128 stands for zero in the data rows.
Some points, each followed by its number:
[ 65 138  60  66  98  73  81  92  91  84  97  88  93  88  94  91 104  97
  99  98  98  88  84  97  90 228  88 217  85 130 158] 0
[200 145  49 115 137 103 117 127 109 121 123 111 108 125 119 112 117 116
 119 115 118 123 126 115 116  14 121 148 201 218  93] 1
[ 85 135 250 255 141 230 243 160 191 231 181 191 213 196 188 209 200 193
 195 205 195 208 198 201 194  54 190  15  63 222  40] 2
[ 43  92 255 112 126 255 159 140 209 173 131 188 165 153 173 156 148 164
 166 152 168 161 159 158 163 235 142 195 186 140  44] 3
[ 57 143 250 181 136 232 191 149 197 191 159 180 182 163 185 185 166 164
 181 173 164 186 181 174 170  78 166 171  93 158 130] 4
[ 49 255 101 118 194 129 148 180 138 148 157 156 146 168 160 145 154 157
 150 151 162 157 159 158 168 207  43 213  39 119 142] 5
[255  98  63 107 135 105 117 126 117 117 125 116 121 117 118 119 128 134
 120 124 127 111 116 125 126 162 234 233 198  52 193] 6
[253 128  60 140 150  95 124 139 113 116 126 120 116 119 124 116 111 120
 115 116 123 109 121 119 125  15  76  65 212 229  32] 7
[128 126  73  84 117  89 100 114  92  94 106 107 101 118  98 100  99 107
  94 110 109  99 106  95 109 210 202 223  79  57 188] 8
[102 115  72  78 114  78  89 108  81  89 100  99  84 111 104  91  98  99
  89  99 106  91 103  98 102 198  47  97  36 116 123] 9
[ 40 163 101  91 137  98 104 122 108 112 130 117 111 114 120 120 116 115
 127 121 115 126 126 124 114  49 220  16 189  52 166] 10
[ 70 127  71  75 103  70  90 100  76  86  91  94  80  95  99  90  94  92
  87  94 106  90  93 100  98  21  75   0  85 180  89] 11
[ 73 132 170 171 126 133 141 141 143 129 135 129 129 126 133 135 139 136
 134 125 140 127 124 139 134  36 255  76  75 120 186] 12
[255  95  61 111 139 100 115 124 112 116 136 117 116 117 120 115 124 122
 117 125 127 126 125 128 118  82 183 210 217  76 159] 13
[185 105  61  88 110  82  88 100  87  83 101  90  86  95  95  90  95  94
  91  98  92 102 108  91  85 210  81 213  92  71 186] 14
[208 112 101 255 135 109 184 160 115 151 153 136 144 155 140 144 155 135
 140 151 147 145 147 150 154  53 255  51  28 212  97] 15
[ 73 141  87  97 116  83  97 119  91 103 110 104 100 121 111 110 108 109
 105 101 119 107 112 105 114 227 115 223   7  50 182] 16
[ 68 140  71  76 112  81  92 105  98  92 104 103  99  96  96  97 108 107
  94 106 101  95  94 108 104  96 197  11 182  56 185] 17
[ 55 104 255 120 125 222 143 130 179 154 142 158 153 134 155 149 130 152
 152 140 147 155 151 155 140 247 135 184 213 182  55] 18
[172  94 194 255 133 180 228 145 174 195 160 153 188 167 159 175 172 158
 169 172 163 154 157 165 170  47 176 195 154 108 102] 19
[ 57 146  71  81 109  85  99 113 100  95 107  92 106 101 107 102 110 115
 113 111 109  96 103 105 105 230  60 222  19 162 136] 20
[ 85 144 156 177 141 147 162 149 134 148 137 149 149 156 144 135 149 143
 143 143 152 136 144 141 148 133 255 176 105  53 196] 21
[ 72 104  45  40  75  46  59  75  42  65  66  64  57  75  62  58  62  73
  64  59  77  61  75  61  72  46  62   7 132 142 157] 22
[ 74 180  98 122 152 116 123 146 126 127 138 144 129 143 144 138 131 136
 132 147 133 144 143 133 135 185 156  76   1  99 161] 23
[ 55 146  78  88 120  83  98 113  95  96 112 109 101 118 108  98 109 115
 100 101 109  97 101 101 115 234  79 228 102 115 183] 24
[  0 255  78  77 132  98 102 126 103 105 119 109 110 109 108 107 113 112
 109 115 113 117 123 110 109  20 242  14  38  65 164] 25
[255  80  60  79 106  77  76  99  81  83 104  96  86 100  89  96  95  97
  90  94 100 103  98  93  95 234  87  86 221  94 186] 26
[ 59  88 255 179 121 255 201 136 220 191 139 207 192 171 189 196 172 178
 185 182 185 184 181 176 182   6  45   3 105 255   0] 27
[255  70  45 109 137  93 109 128 102 115 113 123 117 123 119 105 115 116
 112 117 119 110 116 112 118   7 252 156 195  65 188] 28
[114 113  89  77 114  82 101 116  93  98 111 112 102 120 110 104 111 112
 102 104 110  99 103 106 109 129  74  14 203  56 182] 29
[ 68 130 230 236 132 213 204 144 170 183 145 161 164 143 148 157 148 140
 151 149 141 158 156 149 145  16 119  22 116 242  44] 30
[ 24 249  86  80 132  93 105 121 116 104 118 111 122 109 117 119 121 123
 109 117 119 103 100 119 125   9 154  17  93  59 186] 31
[180 125 102 234 171 136 176 191 142 177 180 152 158 172 151 161 163 161
 163 162 160 160 175 163 156 122  48 236 224 163  91] 32
[ 62 140  74  72 108  83  86 103  79  90 100  93  97 113  98  90  96  98
  86  97 106  94  98  96 103 123  82  70  59  49 190] 33
[ 44 209 121 116 155 113 118 148 125 131 151 130 131 138 134 129 132 134
 129 140 135 141 139 135 139  41 155  26 128  46 189] 34
[ 56 106 255 194 122 255 193 133 200 205 132 190 193 167 182 191 173 169
 186 172 172 199 190 177 176  40  85  18 141 255   0] 35
[ 71  67 255 186 112 255 193 126 208 191 140 177 162 135 169 164 142 156
 158 147 149 164 154 151 150 139  94 228 208 139  51] 36
[247 115  83 171 177 106 148 153 115 136 145 132 121 147 133 131 138 132
 124 133 143 131 140 134 135  49  63 182 217 186  45] 37
[ 56 107 255 206 128 255 250 134 255 235 163 228 245 167 199 233 196 197
 225 200 196 206 196 198 212 101 141 158 135 162  84] 38
[ 42 158  84  87 123  85  90 113  96  97 110 110  92 106 105 112 107 108
 105 107 101 113 106 104 103 240  49 230   0  65 158] 39
[151 109 102 235 143 108 139 137 119 132 141 130 122 135 127 124 127 126
 125 125 118 131 129 124 126  46 255  81  63  92 158] 40
[198 133  91 160 164 122 141 153 153 142 160 144 143 152 151 144 139 152
 146 151 149 155 153 145 144 163  51 235 220 104  88] 41
[ 54  94 255 136 123 255 189 130 214 197 138 216 192 167 188 190 165 176
 186 170 179 181 181 178 186 234 135 134 209 179  44] 42
[ 85 142 102 216 142 114 129 135 125 123 137 123 127 137 134 127 127 123
 127 122 116 130 124 126 121  44  50 112 173 249  18] 43
[255  44  62  87 126  86 100 119 104  91 120 102 104 108 112 107 108 108
  95  98 101 121 113 109 105 232 194 173 213  92 187] 44
[127  94  58  54  76  59  71  83  80  63  82  65  79  75  70  81  85  77
  76  74  78  71  69  79  89  16  62 103 190 221 156] 45
[255  58  46  56  91  58  66  93  56  68  81  77  67  87  80  72  75  83
  71  73  81  77  77  80  79 187  97  58 220 135 173] 46
[111 137  90 151 138 106 109 140 114 114 129 119 117 120 115 117 116 118
 115 115 114 129 131 126 114  43  46  67 108 255   0] 47
[ 85 138  79  87 122  84  97 124  92 107 115 111 107 119 120 102 109 105
 102 108 119  99 111 110 111 220 178 111 109  98 125] 48
[ 49  80 255 160 120 255 213 137 255 207 148 205 199 155 190 200 159 170
 192 175 170 196 173 170 173  71  49 207 208 210  23] 49
[ 55 100 255 242 114 255 255 155 255 255 191 255 255 231 247 255 242 237
 255 244 240 251 245 242 247  73  97  34  49 255   0] 50
[ 68 145  87 102 127  99 102 122 113 114 132 111 108 124 117 117 115 111
 120 117 120 118 125 117 112 230 114 172 142  57 164] 51
[ 50 192  89  85 133  99 120 137 108 115 129 127 117 131 124 115 124 119
 118 121 137 115 128 118 131 170 103 164  47  58 187] 52
[ 26 198 115 110 144 115 124 142 125 132 145 127 127 141 139 125 135 139
 126 134 123 141 142 139 128 239 145 226  48 165 126] 53
[255 108  48 113 134  98 103 120 107 105 118 106 110 111 120 113 117 109
 114 124 112 121 122 111 108  67 247 188 175  61 181] 54
[208  94  50  65 101  61  71  90  65  78  83  87  77 100  86  78  88  87
  82  82  89  79  84  80  89 206 204 177  24  49 179] 55
[255  81  46  72  94  62  76  86  73  72  83  77  77  89  84  80  78  83
  72  81  80  92  93  89  79 243  72 235 160  60 196] 56
[ 58 119 255 179 131 235 187 137 196 170 138 166 161 139 153 153 136 147
 154 146 144 148 154 143 147  24  61  45 144 255  30] 57
[ 69 130  62  75 101  67  74  94  80  82  99  80  84  89  86  86  85  86
  89  86  84  95  90  89  79 208 100 156  91  52 186] 58
[ 42 158 123  99 141 109 123 144 106 124 134 129 126 143 132 123 123 130
 119 122 136 119 131 125 131 169  89  81  66  64 182] 59
[ 63 145 244 165 133 212 182 142 194 184 140 166 186 138 157 170 164 159
 173 166 165 159 155 167 167  63 201  14   3 193 148] 60
[ 59  89 255 173 119 255 196 121 214 180 139 193 176 155 171 186 165 167
 180 176 168 183 175 169 170  18  67  11 101 255   0] 61
[ 45 156 116 107 142 107 118 141 126 118 140 129 124 136 137 125 132 128
 124 126 124 142 134 130 123 241  80 230  42 138 139] 62
[ 40 100 255 143 125 255 198 129 230 193 136 189 190 153 182 189 163 179
 193 176 175 189 185 176 175  42  51  60  65 255  34] 63
[ 49 238  92 116 151 117 114 139 123 124 143 131 133 132 140 140 128 130
 132 136 133 141 142 138 129 244  70 227  21  51 191] 64
[255  85  61  94 124  93 109 118 115 107 115 100 109 114 113 111 125 123
 113 118 118 104  97 116 115 208  36 220 206 110 152] 65
[ 40 189  79  84 129  91  92 113 104 100 118 108 102 105 110 107 107 108
 108 117 108 119 118 113 101  52  55  16  78 134 163] 66
[ 71 122  63  75 109  69  73  98  75  88 102  82  81  92  95  90  88  88
  89  89  82  91  95  87  81 185 124 119 183  51 151] 67
[255  70  29 255 227 112 235 188 222 176 217 188 205 190 209 204 213 206
 204 206 207 197 197 206 205 239 235 220 165 238  33] 68
[213  99  48  70  90  61  71  88  73  68  91  84  80  77  79  76  82  84
  86  85  76  92  83  87  79 239 136 220  49  52 179] 69
[ 55 113 255 178 131 255 203 135 208 201 139 193 183 156 173 186 159 171
 177 166 173 173 166 169 174  11  69   0 127 255  11] 70
[ 46 220  85  96 128 103 108 132  98 112 123 115 110 132 127 114 117 111
 112 116 124 112 120 113 124 205 110 225   5  54 193] 71
[255  94  27 119 145  86 112 125 110 112 120 114 110 128 118 113 110 119
 114 123 112 133 128 112 112 158 255  40  77 183 116] 72
[ 63 152 132 114 149 134 134 149 133 141 149 143 136 162 143 138 144 137
 144 147 151 140 144 142 144 233 126 222  28  51 192] 73
[113 116  61  76  93  64  75  89  73  82  84  76  75  90  81  73  84  86
  81  91  82  91  88  83  81 214  97 131 193  57 172] 74
[ 93 135  91 106 132  96 112 132 102 109 124 120 118 131 124 108 120 116
 115 116 126 114 115 114 117 193  65  72 215  49 161] 75
[129  95 255 250 129 213 218 141 194 202 149 168 191 156 158 178 168 167
 178 173 161 161 156 169 169 157  49 222 204 227  46] 76
[255  95  85 220 196 117 199 184 134 167 175 140 150 176 152 151 163 160
 148 161 157 150 164 148 160  51 250 193 204  71 172] 77
[ 69 137  71  74  95  78  88 104  94  88  98  97  97  92  99  95 105 100
  91 108  99  92  87 102 108  46 143  13 148  52 197] 78
[206 107 110 255 154 154 187 194 127 189 175 152 160 180 151 164 161 159
 161 173 160 165 159 159 150  81 255 183 165  53 172] 79
[ 59 141 191 118 148 177 134 140 162 147 142 155 152 141 160 154 144 150
 154 155 142 158 159 154 146 224  79 166  67 176  60] 80
[ 55 158  93  84 127  95 109 127 122 106 128 111 119 117 114 118 128 125
 122 120 126 114 113 124 126 168  59  64  61  54 191] 81
[ 64 178  91 106 136 104 116 135 114 114 130 122 123 136 127 127 131 128
 120 127 130 126 129 124 123 194 152 142  21  84 197] 82
[255  87  50  74 100  84  81 101  96  96 104  87 106  95  90  89 102 109
 102  94 102  92  87  97 104 228  45 218 204  44 142] 83
[ 75 159  88 118 134 103 110 124 119 112 135 119 122 116 120 122 127 121
 108 119 121 107 107 125 122  21  42  24  96 255  25] 84
[ 77 129 248 255 127 219 216 146 186 206 155 170 186 174 169 175 167 154
 175 167 167 165 171 157 164  35 248  13  23 203 102] 85
[122 123  98 235 129 114 124 135 130 122 133 124 133 132 124 135 146 139
 133 129 140 123 123 139 129  19 255  15  34 147 139] 86
[105 133  83  87 115  90  97 116 111 105 121 111 113 106 109 114 123 122
 115 115 115 106 103 120 114  87 104  43 178  52 190] 87
[ 62 116 255 159 135 253 189 141 225 184 148 189 199 156 184 192 178 182
 184 181 174 178 169 184 183 216  52 175 215 136  89] 88
[165  84  59  76  99  65  69  90  74  72  95  87  72  88  81  84  88  82
  84  84  81  83  83  84  81  90  94  59 160 188 119] 89
[255  64  52  83 106  66  81 104  86  78 103  95  84  97  94  86  88  96
  93  99  92 103  99  98  94 244 246 218 172 115 173] 90
[223  48  31  29  54  29  32  53  41  43  49  45  46  48  42  44  37  44
  44  42  41  46  43  45  41  26  52  14 194 198 145] 91
[ 38 234  95  94 142 104 113 127 116 116 127 117 116 126 125 121 122 123
 129 121 131 128 128 125 120  44 122  25 177  78 192] 92
[ 77 133 255 255 140 236 230 150 195 219 167 177 205 181 180 200 183 173
 189 189 180 193 193 187 186  45 242  17  48 255  57] 93
[120  94  47  40  73  35  56  71  42  61  61  65  56  77  66  57  60  58
  56  62  64  56  62  60  63  99  99 157   0 127 153] 94
[ 71 136 184 117 139 165 147 145 171 153 145 159 167 146 160 169 167 165
 165 158 166 150 148 162 161 214  56  74 173  56 191] 95
[ 59 141  78  93 117  86 108 125  95 103 112 109 100 118 105 102 111 111
 104  98 112 108 109 111 114 228  52 198  10 164 152] 96
[ 72  94 255 238 136 255 253 137 255 236 174 212 233 179 198 223 188 194
 221 203 191 214 210 198 205 110 205 225 193  59 150] 97
[ 73 105  51  52  75  46  65  80  54  67  68  69  62  80  74  70  72  70
  68  67  78  62  63  71  68 160 122 102  94  79 189] 98
[255 101  65  93 121  96 103 117 117 110 124 114 122 115 111 119 123 123
 113 120 119 112 108 120 128 193 227 239 177  74 193] 99
[255  44  56  68 100  59  72  97  79  73  94  82  78  87  79  81  78  74
  86  92  81  95  90  86  88 236  63  94 166  51 178] 100
[ 58 115 255 172 139 255 217 142 245 216 170 208 215 178 203 217 187 192
 205 200 184 201 201 194 198 231  59 217 216  93 112] 101
[ 34 140 185 117 135 148 130 137 141 132 141 143 137 134 151 140 137 137
 138 138 135 149 142 139 137 225 150 237  23 124 105] 102
[230 105  62 106 121  95  96 128 103 106 116 108 107 122 114 110 110 114
 119 109 107 122 120 106 108 104  50 217  92 117 112] 103
[ 57 134 255 189 152 255 227 170 238 248 205 224 243 212 224 237 220 220
 234 231 222 238 237 225 231 239  68  44 223 108 145] 104
[255 102  43  98 125  82  97 122 101  94 112 101 102  97 101 106 117 102
 108 100 109  94  91 105 103  15 218 106 184 141 129] 105
[ 18 202  89  95 137  92  99 122 111 114 131 109 104 126 120 109 108 117
 114 117 113 120 123 116 117 162 255 107  72 153  67] 106
[146 118 151 255 134 148 243 164 133 224 190 154 192 190 170 196 190 177
 186 196 175 184 197 188 180  31 249  37 119 132  98] 107
[ 57 145  78  94 121  84  91 114  99 104 112  97 108 109 112 102 106 103
 106 106 109 111 109 107  96 229  81 237 113  82 159] 108
[ 24 147 189  94 129 128 125 136 140 120 138 130 130 138 130 140 142 141
 136 130 141 128 132 143 132  81 233  10 214  55 155] 109
[135 103 224 255 122 179 210 145 166 180 147 148 171 147 147 156 161 147
 155 154 143 135 140 149 149  36 215 166 180 170  95] 110
[ 68 154  93  82 126  91 101 120 117 104 115 107 110 107 110 123 122 115
 121 118 115 110 100 122 120  39  56  16 128 127 150] 111
[ 65  96 255 160 128 233 174 135 184 165 151 170 161 145 167 162 146 149
 163 152 150 163 152 143 146 218  72 230 204 177  39] 112
[255  93  19 130 153  98 118 136 111 122 142 129 128 124 133 121 123 127
 125 125 124 137 129 125 126 237 255 103 179 252  30] 113
[ 20  94 255 112 124 255 211 138 255 225 142 252 233 152 211 228 192 206
 223 192 188 202 187 198 208 202 108 226 208 245   0] 114
[ 33 162 102  91 138 104 109 140 128 119 128 120 125 122 120 128 128 135
 122 131 119 117 112 131 135  61 135  22  63  55 185] 115
[119 106  67  60  98  73  79  91  72  80  97  79  81  96  86  71  83  83
  80  77  88  75  90  86  87 235 133 226  72  50 191] 116
[183 105  68  87 110  77  87 106  99  97 101  94  97  97 102 101 111  99
 101  96 105  98  92 114 104 241  49 237  34  56 201] 117
[159 117 166 149 160 165 177 164 189 176 174 173 187 169 178 178 187 173
 188 176 181 169 162 183 182 230 238 189 187  59 194] 118
[219 123  81 119 145 114 120 139 122 120 141 123 129 129 132 119 128 128
 133 133 134 137 131 133 131 167  97 233 198  73 168] 119
[143 147  77 164 144 101 128 131 116 117 129 117 125 116 117 123 133 128
 123 129 122 112 109 129 125  21 141  20 122 244  61] 120
[219  99 145 225 161 186 189 188 171 196 179 174 188 178 177 188 182 178
 183 185 179 173 170 181 173 154  53 241 215 166  56] 121
[ 52 111 255 122 130 253 186 140 213 187 149 203 189 171 187 185 168 185
 182 168 185 187 181 181 182 230 170 155 206 145  63] 122
[255  96  11 106 130  92 100 113 102  97 117 105 108 105 104 109 119 121
 118 113 113 103 104 117 119  76 255  12 138 102 153] 123
[ 86 136 174 189 129 155 163 141 152 150 139 131 152 137 140 143 151 140
 147 137 146 133 123 148 139  51 215 102  85  69 187] 124
[ 37 168  90  86 127  90 106 117 106 109 115 111 119 111 118 114 122 123
 120 112 118 107 105 120 116  16 114  18 135  63 196] 125
[ 48 212 138 109 177 139 140 171 139 147 152 159 148 166 159 145 155 145
 146 153 168 147 149 152 158 231  78 225  91 182 140] 126
[255  58  44  59  80  60  63  80  77  65  79  72  78  63  78  79  79  86
  75  80  77  66  70  78  80 146 166 125 122 147 159] 127
[ 49 177 112  95 138 108 121 146 116 122 133 129 123 136 134 116 125 125
 121 131 127 119 125 124 128  72 218   8 162  49 129] 128
[ 14 154 220  99 136 163 122 137 146 132 136 148 138 135 137 148 149 142
 137 138 139 123 123 142 147  23 215   9 112  63 188] 129
[255  98  44 110 133  68  99 118  96 104 112  97 107 111 104 104  98 103
 110 108 105 111 111 106 106  49 101  34 135 255   2] 130
[141 140 152 255 158 184 235 212 152 227 192 178 193 206 181 189 191 182
 187 190 189 179 193 183 179  15 246   5  70 186 131] 131
[ 79  80 255 161 109 215 161 131 158 141 139 131 132 126 135 129 126 126
 128 132 128 135 134 129 133 118  80 231 224 195  65] 132
[ 41 188 107 112 143 121 125 138 132 126 135 133 141 131 139 137 150 140
 138 144 142 130 127 136 145 230  95 227  46 117 104] 133
[ 69 150  97  95 139 109 108 134 121 114 124 120 123 120 118 123 133 129
 129 134 134 116 112 129 131 228 147 143 182  98 137] 134
[ 55 154  88  99 135  88 104 125 108 109 127 108 100 115 113 116 112 116
 105 116 104 126 119 117 110 120  57  65 206  70 161] 135
[ 74 142  74 100 125  94 101 121 101 107 112 111 110 125 115 102 109 107
 116 108 118 110 121 106 116 129  46 156  80 155 117] 136
[255 125  37 101 129  98 101 128 117 104 119 115 114 106 113 112 125 119
 120 125 116 116 103 121 115  29 249  61 166 166  96] 137
[113 183  87 133 147 120 123 144 125 127 146 133 129 129 133 133 138 133
 126 125 131 138 128 131 123 143  67 237 218 198  77] 138
[ 29 145 181 103 131 118 125 135 120 126 127 134 124 137 137 120 124 138
 126 126 139 129 130 129 136  48 108  16  96  54 193] 139
[255  50  37  83 104  82  83 103  80  85  94  91  76 104  94  85  87  86
  89  88  99  96  90  89 103 225 186 208 216  54 190] 140
[255  91  41  92 117  86 103 112 106 101 101 104 109  95 100 107 117 110
 108 113 115 101  99 115 109  52 113 182 214 129 126] 141
[ 65 107 255 204 126 245 205 139 194 198 146 194 193 173 175 195 168 177
 186 181 179 180 186 175 187  14  46   3 127 255  11] 142
[ 34 191  87  73 128  86  98 124  92 106 109 112 105 126 105 113  99 109
 103 102 118 102 112 106 110  18 162  82  65 102 188] 143
[155 111 137 255 137 128 208 144 137 159 153 131 151 142 138 135 141 132
 132 136 130 140 145 135 128  27  98  27 159 244   9] 144
[ 43 158 151 105 140 124 122 141 125 137 141 140 138 146 136 129 133 133
 128 134 143 128 138 135 130  75  51  62 157  54 162] 145
[189  74  52  61  87  59  63  87  66  74  79  82  73  85  81  70  81  75
  71  77  88  71  77  78  82 231 101 166 110  50 161] 146
[238 122  58 135 146 100 115 135 109 107 122 111 113 121 114 108 117 114
 116 124 106 120 115 119 107  37 156  25 208 210  66] 147
[255  52  31  54  78  53  70  78  74  65  79  65  71  70  73  74  83  80
  87  79  80  70  67  83  76 227 170 108 221  91 191] 148
New points follow, each followed by the numbers of its two nearest points above, looking only along the 3 directions in which the numbered points spread most, nearest first.
[ 57 127  67  55 109  61  73  88  78  79  95  80  75  85  82  85  80  79
  85  89  75  94  91  88  79  23  51  39  29 160 147] 78 11
[104 110  55  67  93  62  72  88  73  71  86  69  74  84  79  78  86  79
  82  84  80  92  88  85  82 216  96 236   6  49 189] 116 58
[ 59 139 115 124 118 114 117 132 125 111 120 114 119 115 114 118 131 117
 112 121 116 108 109 120 122  28  54  43 100 234  65] 84 128
[ 63 102 255 138 118 215 146 122 155 135 135 133 133 129 133 124 132 135
 134 135 134 138 131 134 121  91  69 205 212 182  67] 132 21
[ 43 139 255 126 152 240 148 142 204 172 155 183 177 160 179 175 161 167
 182 160 159 182 177 172 171 152  75 140  41 219 116] 4 122
[167  85  49  57  86  53  60  78  74  65  81  69  70  64  70  73  77  79
  76  72  79  65  64  80  78 109  72  18 148 129 147] 45 89
[ 49 170  94  86 125 101 109 126 124 112 124 113 126 111 113 123 126 126
 121 122 125 113 115 126 118 124  49 109  48  77 189] 81 59
[195 120  71 105 125  98 106 123 106 110 122 123 109 130 123 116 119 116
 112 118 130 118 120 116 116 167 120 217 117  72 191] 103 8
[ 59 111 255 162 123 255 200 138 225 188 142 192 197 141 163 181 164 167
 178 159 158 153 152 160 167  55 183 132  82 167 143] 4 63
[140  88  58  61  87  56  67  87  57  71  75  75  71  95  80  66  79  77
  71  73  81  71  79  72  79  36 161   1  98 183  85] 45 89
[ 27 189  67  68 120  82  98 104 100 101 106  99  97  96 104 100 117 107
  95 102 108  92  89 105 107  85  40 109  23  53 194] 33 81
[ 63 161  93  99 131 109 112 135 126 114 130 123 122 118 123 114 135 132
 119 126 128 122 114 125 131 171 165 164  49 123 145] 82 136
[255  72  23 102 124  84  98 108 112 104 121 107 112 109 111 112 115 121
 109 110 107 100 104 112 111  34 255  24 109 112 139] 123 130
[139 186  67 173 144 102 108 137 113 130 129 122 124 126 130 118 114 115
 119 119 120 125 123 128 119  18  48  36 205 255   0] 120 47
[255  66  48  60  86  57  63  91  80  68  79  76  76  70  81  84  92  84
  81  77  80  76  76  86  84 210 170 159  95 159 162] 100 148
[130 123  67  68 103  82  91 103 107  90 107 101 106  94 100 101 109 103
  95  95 103  88  94 101 102 237  91 237  88  61 189] 117 8
[ 79 128  58  58  92  64  71  93  72  74  84  76  75  91  83  73  77  81
  75  81  83  70  85  73  80 207 146 207   0 156 167] 58 67
[234  93  75 212 147  92 121 129 109 122 130 118 119 126 116 115 124 131
 123 127 121 132 129 123 121  27  48  23 218 255   0] 7 147
[205 105  97 108 144 111 125 143 114 126 134 125 117 136 134 123 129 136
 129 124 137 127 128 123 134 239  53 221 196  54 170] 119 65
[ 65 113 255 235 126 255 250 138 255 243 165 219 234 177 203 226 189 199
 211 199 188 210 213 194 195  46  42 145 195 231   0] 38 49
[ 28 228  74  80 121  90 103 117  94 101 105 110 105 120 115 107 111 114
 102 109 118 106 109 107 107 162 214 125  20 146 114] 81 106
[ 64 146  84 109 126  99 108 127 107 107 124 108 109 123 114 115 116 115
 115 116 118 125 126 112 116 228 104 227  81 164 124] 51 134
[ 28 117 255 116 125 216 138 134 168 134 140 138 127 135 134 133 135 138
 130 130 123 147 139 125 124  80  96 129 178 255   0] 124 57
[178 120  93 106 146 112 123 139 113 120 123 132 123 145 128 122 131 125
 121 128 135 125 134 128 134 231  60 142 214  56 164] 119 134
[ 50 143  71  80 117  88  85 117  94  92 105  97  92 103  98 101  95 105
 101  94  95  99 108  96 100  18 132  15  47 236  66] 11 111
[ 71 133  68  87 110  75  91 103  94  93 101 103  88 102  95 103  96  98
  99 100  93 101  97  97  92 219  80 219 125 166 107] 8 0
[ 71 112 255 162 122 212 171 134 167 160 134 157 149 149 141 140 138 143
 141 137 147 145 134 137 139 110  49 232 209 221  46] 132 36
[245 115  76 112 142 109 120 132 132 118 134 119 132 124 133 132 139 128
 132 127 133 126 118 135 135 174  98 233 206  77 110] 119 6
[126 146 122 246 160 148 188 178 145 192 174 152 169 179 155 167 169 165
 163 173 157 175 168 167 162 161 249 230 192  63 187] 118 32
[184  67  36  39  70  36  47  65  45  48  59  56  48  68  58  57  56  56
  50  57  61  54  52  50  58  38  48   0 208 118 159] 91 45
[249 106  79 174 166 101 121 136 110 127 143 129 124 132 126 125 128 125
 123 128 122 122 126 125 125  52 214 215 219  75 146] 113 13
[ 40 166  83  81 118  82  93 123 100  98 119 102 101 111 108 103 103 113
 103 106 102 116 115 110 107  45 173  45  85  51 190] 143 66
[ 84  96 242 168 130 194 170 130 175 162 143 156 160 144 152 156 139 142
 155 147 139 154 157 147 149 224 136 222 200  56 147] 18 118
[213  55  44  42  72  46  55  74  46  54  67  60  55  75  62  59  60  60
  53  60  66  53  57  63  72  64 175   5 136 182  95] 91 45
[111 132 135 253 133 125 177 148 127 156 146 132 138 132 139 134 137 133
 139 136 126 150 138 141 135  22 250  14  46 147 130] 86 43
[255  62  50  83 113  83  95 114  89  92 103 109  98 114 105  99 104  99
 104 106 109  99 103 103 107 131 168 220 220  56 167] 44 90
[126 153  81 163 137 102 127 140 125 120 131 123 126 125 121 131 138 134
 126 123 131 115 120 125 125  31  55 100 187 208  58] 40 43
[ 42 189  79  98 126  94  99 129 106 100 120 108 106 121 107 112 109 113
 116 110 105 114 117 107 104 116  63 141  46  57 170] 81 52
[153 139 126 179 189 156 168 186 175 179 188 180 176 182 182 177 171 183
 176 184 179 199 181 184 177 244 105 132 218  58 188] 118 18
[ 63 107 255 255 130 255 255 163 255 255 221 255 255 246 255 255 255 250
 255 255 253 255 255 255 255  30  82  39 113 255   0] 50 2
[207 117  92 160 177 119 148 156 151 143 162 142 150 146 161 148 152 146
 151 148 148 160 153 153 156 165  45 239 222 162  79] 41 32
[246  96  83 121 150 110 120 135 122 121 137 134 120 126 137 127 128 132
 126 130 125 134 139 118 126 208  43 212 221 110 131] 119 6
[176 141  74 237 137  99 138 147 129 127 138 130 133 124 130 137 149 136
 132 141 144 132 126 140 135  79 113  12 177 244  29] 15 144
[ 52 121 229 104 129 169 121 133 124 130 125 142 126 136 134 123 130 127
 118 134 135 124 130 129 132 102  56 143  65 255  61] 124 145
[ 74 123  66  78 109  78  78 100  80  87 104  88  91  92  94  88  91  91
  95  92  83  97 102  98  92 176  81 166 173  52 179] 67 0
[ 66 108  43  50  89  52  57  73  70  52  66  60  55  68  63  58  63  72
  66  68  60  70  72  63  66  14  46  43 150 194  88] 22 45
[255 100  67 120 131 104 127 138 114 128 126 125 122 141 119 117 117 115
 118 125 128 118 130 121 128  78 203 229 220  51 182] 13 6
[255  58  54 103 126  92 101 115 104  97 120 108 104 112 108 108 108 110
 111 112 107 119 120 107 104 164 193 234 219  47 182] 44 99
[255 106  65 102 129  97 113 133 103 114 128 127 118 133 125 116 120 123
 120 115 131 119 118 118 128 106 151 210 219  67 176] 13 6
[ 48 151 133 113 144 109 120 134 123 122 135 127 124 132 124 121 128 124
 125 127 119 133 128 125 121 136  45 113 102 222  69] 145 23
[ 52 159  91  95 133  97 109 116 109 118 128 115 115 117 121 116 108 120
 124 124 118 121 120 124 113 139  65  92 107  55 174] 81 136
[131 169  83 117 140 106 128 144 115 125 129 130 115 142 131 127 133 132
 127 128 145 126 131 128 137  60  46 151 193 195  30] 40 43
[ 66 216  95 119 152 123 133 149 138 136 148 137 139 139 140 144 158 151
 148 141 149 138 127 142 148 151  70 173  63 191  80] 21 95
[ 78 152  86 109 135 102 111 128 110 122 131 119 121 129 122 124 116 122
 128 125 118 125 128 123 120 212 184 228  55  80 186] 51 134
[157 118 117 255 139 130 207 165 128 172 167 132 152 156 133 143 149 139
 142 146 132 139 150 138 132  31 195  30  84 255  71] 144 15
[211 158  82 211 182 165 176 189 181 177 181 179 178 173 176 177 190 176
 169 174 181 169 163 176 178  83 116 234 214 132 125] 32 79
[ 57 131  75  67  97  79  87 102  78  95  99  95  86 104  93  81  93  95
  90  93  96  92  95  98  93  67  66 105  40 110 133] 33 78
[ 55 115 255 146 137 255 195 139 229 206 167 196 212 178 197 209 188 192
 205 194 189 199 204 197 195 143  83  38 213  50 155] 4 49
[ 57 134 255 120 135 233 169 142 208 173 142 183 176 150 171 182 172 184
 173 167 165 166 154 168 169 199  47 210 163 113 121] 3 112
[174 137  96 255 176 126 206 206 131 190 184 143 167 178 147 160 170 153
 150 171 152 165 164 156 154  33 255  17 114 158 145] 144 15
[135 127  96 119 134 106 118 135 126 123 134 126 119 131 133 130 124 126
 127 133 119 134 133 125 127 209  75 171 227 127  89] 138 119
[ 26 155  66  73 111  64  75  99  86  82  95  88  80  90  87  95  86  91
  90  88  86  90  99  91  77  61 194 106   3  52 181] 33 78
[255  85  61 213 142 102 151 146 127 130 139 129 137 128 130 131 138 141
 133 133 141 130 129 139 141  66 218  19 156 245  63] 7 147
